Each path is a new rotation, seen through one point. The rows after it are directions, each followed by how far the rotation turns it, in degrees a step (0 if it stays put).
Each turn is a multiple of 5 degrees from 10 to 175, or 0.
Each row of a path follows its step; steps can be skipped.
Path 1:
step 0: |  0.39 |  1.86 | -0.54 |  0.17 |  1.99 |  2.16 |  0.16 |  1.25 |  1.21 |  0.46 |  2.33 |  1.50 |  1.27 |  1.19 |  0.91 |  1.26 |  1.39 |  0.64 | -2.37 | -0.19 |  1.11 |  0.26 | -0.19 | -1.45 |  0.77 | -1.78 | -0.78 | -0.88 |  0.48 | -1.44 | -1.76 |  0.22 | -0.63 |  0.83 |  3.04 | -1.57 |  0.37 | -0.18 | -2.38 |  2.16 |  1.28 | -0.67 |  0.85 | -0.72 |  2.74 |
step 1: |  0.31 | -0.99 | -0.91 | -0.58 | -0.33 | -0.41 |  0.37 | -3.33 | -1.55 |  1.65 | -2.24 | -0.06 |  0.12 |  0.12 |  1.01 | -0.52 |  1.44 |  1.21 | -0.48 | -0.82 |  2.75 | -0.10 |  2.38 |  0.01 | -1.63 |  1.37 | -0.20 |  0.23 |  2.88 | -0.57 |  0.55 |  2.56 |  1.18 | -1.84 |  0.04 | -2.44 |  0.12 | -0.89 | -0.03 | -1.09 |  0.77 | -1.59 | -1.16 |  0.90 | -1.40 |
step 2: | -2.23 |  1.58 | -0.78 | -1.03 |  1.55 |  1.02 |  1.43 | -0.87 |  0.72 | -0.18 | -0.97 |  0.16 | -0.16 | -2.90 | -1.43 |  0.64 | -1.14 |  1.51 |  0.05 |  0.08 |  0.83 | -0.10 | -1.70 |  1.14 | -2.42 | -1.60 |  1.90 |  0.32 | -0.57 | -0.51 | -1.47 | -1.65 | -0.50 | -3.38 | -0.53 |  2.07 |  1.49 |  1.65 |  1.31 |  0.46 | -0.94 |  1.06 | -0.36 | -1.86 |  1.44 |
step 4: | -0.66 |  0.23 |  0.33 |  0.73 |  0.05 |  0.85 | -0.90 | -0.50 |  1.23 | -0.63 |  0.79 |  1.75 | -0.01 |  1.79 |  2.15 | -0.79 |  0.86 | -1.53 |  0.20 | -1.19 |  0.83 | -0.56 | -0.10 |  0.89 |  1.58 | -0.06 |  0.37 |  0.28 |  0.34 |  1.39 | -0.11 | -0.77 | -0.24 | -3.51 |  4.23 |  0.35 | -1.42 | -0.72 | -2.56 | -0.45 | -1.93 |  0.03 |  1.52 |  0.22 |  3.01 |
step 5: | -0.65 | -1.20 |  0.82 |  0.07 | -0.87 |  0.90 |  0.60 | -1.32 | -0.04 |  3.27 | -1.12 |  0.10 |  2.22 |  0.44 | -1.37 |  0.93 |  0.25 |  3.69 | -0.73 | -2.00 | -0.34 |  2.68 |  0.43 |  1.47 |  1.37 | -0.80 |  1.31 | -0.23 |  2.05 |  0.86 |  1.49 |  0.80 |  1.00 |  1.14 | -0.67 | -0.30 |  0.70 | -0.54 | -1.66 | -1.49 | -0.88 | -1.94 | -1.10 | -1.44 | -1.68 |
step 7: |  1.79 |  1.57 |  1.67 | -1.43 | -1.54 | -1.33 |  0.33 |  1.96 | -1.25 | -0.62 | -2.17 | -0.49 |  0.46 |  1.62 | -2.11 |  1.21 | -1.60 |  1.47 | -1.39 |  1.25 |  0.30 |  0.61 |  2.38 |  0.17 |  0.29 |  0.63 |  0.74 |  1.48 |  0.07 |  0.12 |  1.66 | -1.33 | -1.34 |  0.43 | -0.14 | -0.59 |  1.21 | -1.29 |  1.17 |  0.30 | -1.35 |  0.90 |  1.31 |  2.80 |  3.00 |
step 8: | -0.07 | -1.24 |  0.12 | -0.85 |  0.66 | -2.01 | -0.79 | -0.03 |  0.55 |  0.78 |  1.24 |  2.50 | -1.81 |  1.03 |  2.15 | -0.37 |  0.90 |  0.37 |  0.20 | -1.54 |  2.20 | -1.64 | -1.36 | -0.43 |  3.31 | -0.21 |  0.38 | -0.10 |  0.20 |  1.68 | -2.39 |  0.00 | -1.50 | -0.78 | -1.16 |  0.51 |  0.81 |  0.15 | -1.02 | -2.47 | -0.62 |  1.19 |  3.30 | -0.20 |  0.08 |
step 9: |  1.57 | -0.21 | -0.93 |  0.58 | -3.04 |  1.44 |  3.18 | -0.05 |  0.73 |  2.91 | -0.24 | -1.46 |  1.17 |  0.58 | -0.31 |  0.07 |  0.73 |  0.02 | -1.51 | -1.37 |  0.19 |  2.01 | -0.01 |  0.09 |  1.26 | -0.16 | -1.93 |  1.09 | -0.21 | -0.42 |  0.61 | -2.34 | -0.61 | -0.76 | -1.22 | -0.87 | -0.30 | -0.87 | -1.43 |  0.41 |  2.24 | -1.39 | -0.10 | -3.38 |  0.36 |
step 10: | -0.79 | -0.69 |  0.88 | -1.62 |  0.10 | -2.24 | -0.60 | -3.26 | -0.48 |  0.83 |  0.63 | -0.02 | -0.77 | -0.16 | -0.73 | -1.69 |  1.66 |  1.83 |  0.23 |  0.36 |  0.99 |  0.50 | -0.77 | -0.61 | -0.33 |  2.72 | -0.37 |  0.24 | -2.47 | -1.42 | -1.19 |  1.08 | -0.63 |  0.90 |  2.48 |  1.96 | -0.83 |  0.46 |  2.98 | -0.47 |  0.75 | -1.99 | -1.96 |  0.08 |  1.79 |
step 11: | -0.39 |  2.26 |  0.47 | -4.43 | -1.78 |  0.44 |  0.95 |  0.22 |  1.02 | -1.17 | -0.98 | -1.87 | -0.57 |  1.13 |  0.15 | -0.48 | -1.58 |  1.99 |  0.15 |  1.18 | -0.73 | -3.38 | -0.86 |  1.39 | -0.54 | -0.96 |  1.13 |  0.11 |  1.24 |  0.66 |  2.18 | -2.47 | -1.90 |  0.13 | -0.74 | -0.72 | -1.31 |  0.23 |  0.17 |  0.09 | -0.11 |  0.94 |  0.33 |  0.93 | -0.44 |
|  0.10 | -0.17 | -0.03 | -0.01 | -0.52 | -0.19 |  0.08 |  0.21 |  0.26 |  0.53 |  0.69 | -0.13 |  0.58 |  0.04 | -0.99 | -0.43 | -0.25 | -0.32 | -0.70 |  0.12 |  0.40 |  0.14 |  0.21 |  0.09 | -0.67 |  0.20 |  0.36 | -0.56 | -0.49 |  0.22 | -0.23 |  0.19 |  0.81 | -0.05 | -0.17 |  0.82 | -0.52 |  0.29 |  0.68 |  0.60 |  0.14 |  0.33 |  0.35 | -0.32 | -0.06 |
100
|  0.74 |  0.08 | -0.31 | -0.04 |  0.40 | -0.10 |  0.22 |  0.27 |  0.12 |  0.25 | -0.04 |  0.39 | -0.03 |  0.96 |  0.61 | -0.06 | -0.29 |  0.33 |  0.21 |  0.70 | -0.69 | -0.70 |  0.38 |  0.09 | -0.47 | -0.32 |  0.32 | -0.03 | -0.58 |  0.38 | -0.08 |  0.31 | -0.09 |  0.70 |  0.45 |  0.16 | -0.12 | -0.23 |  0.45 |  0.22 |  0.15 | -0.09 | -0.47 |  0.25 |  1.09 |
100
|  0.32 |  0.42 |  0.29 | -1.21 |  0.30 |  0.63 | -0.30 | -0.82 |  0.10 | -0.54 | -0.48 | -0.25 | -0.14 | -0.45 | -0.37 |  0.15 | -0.24 | -0.29 |  0.07 |  0.65 | -0.73 |  0.21 |  0.25 |  0.36 |  0.15 |  0.27 |  0.42 |  0.04 | -0.40 | -0.29 | -0.47 | -0.08 |  0.02 | -0.25 | -0.74 |  0.22 |  0.14 |  0.09 |  0.75 | -0.01 | -0.03 | -0.35 |  0.24 |  0.53 | -0.03 |
85
|  0.05 |  0.10 |  0.02 | -0.08 | -0.47 |  0.64 |  0.62 | -0.39 |  0.52 |  0.04 |  0.39 | -0.10 | -0.16 | -0.57 | -0.26 |  0.09 | -0.29 |  0.00 | -0.05 |  0.64 | -0.70 |  0.02 |  0.01 | -0.80 | -0.26 | -0.07 | -0.71 |  0.16 |  0.46 |  0.98 |  0.16 | -0.48 |  0.02 | -0.61 |  0.23 | -0.38 |  0.00 |  0.08 | -0.20 |  0.15 | -0.57 |  0.74 | -0.05 | -0.33 |  0.71 |
155
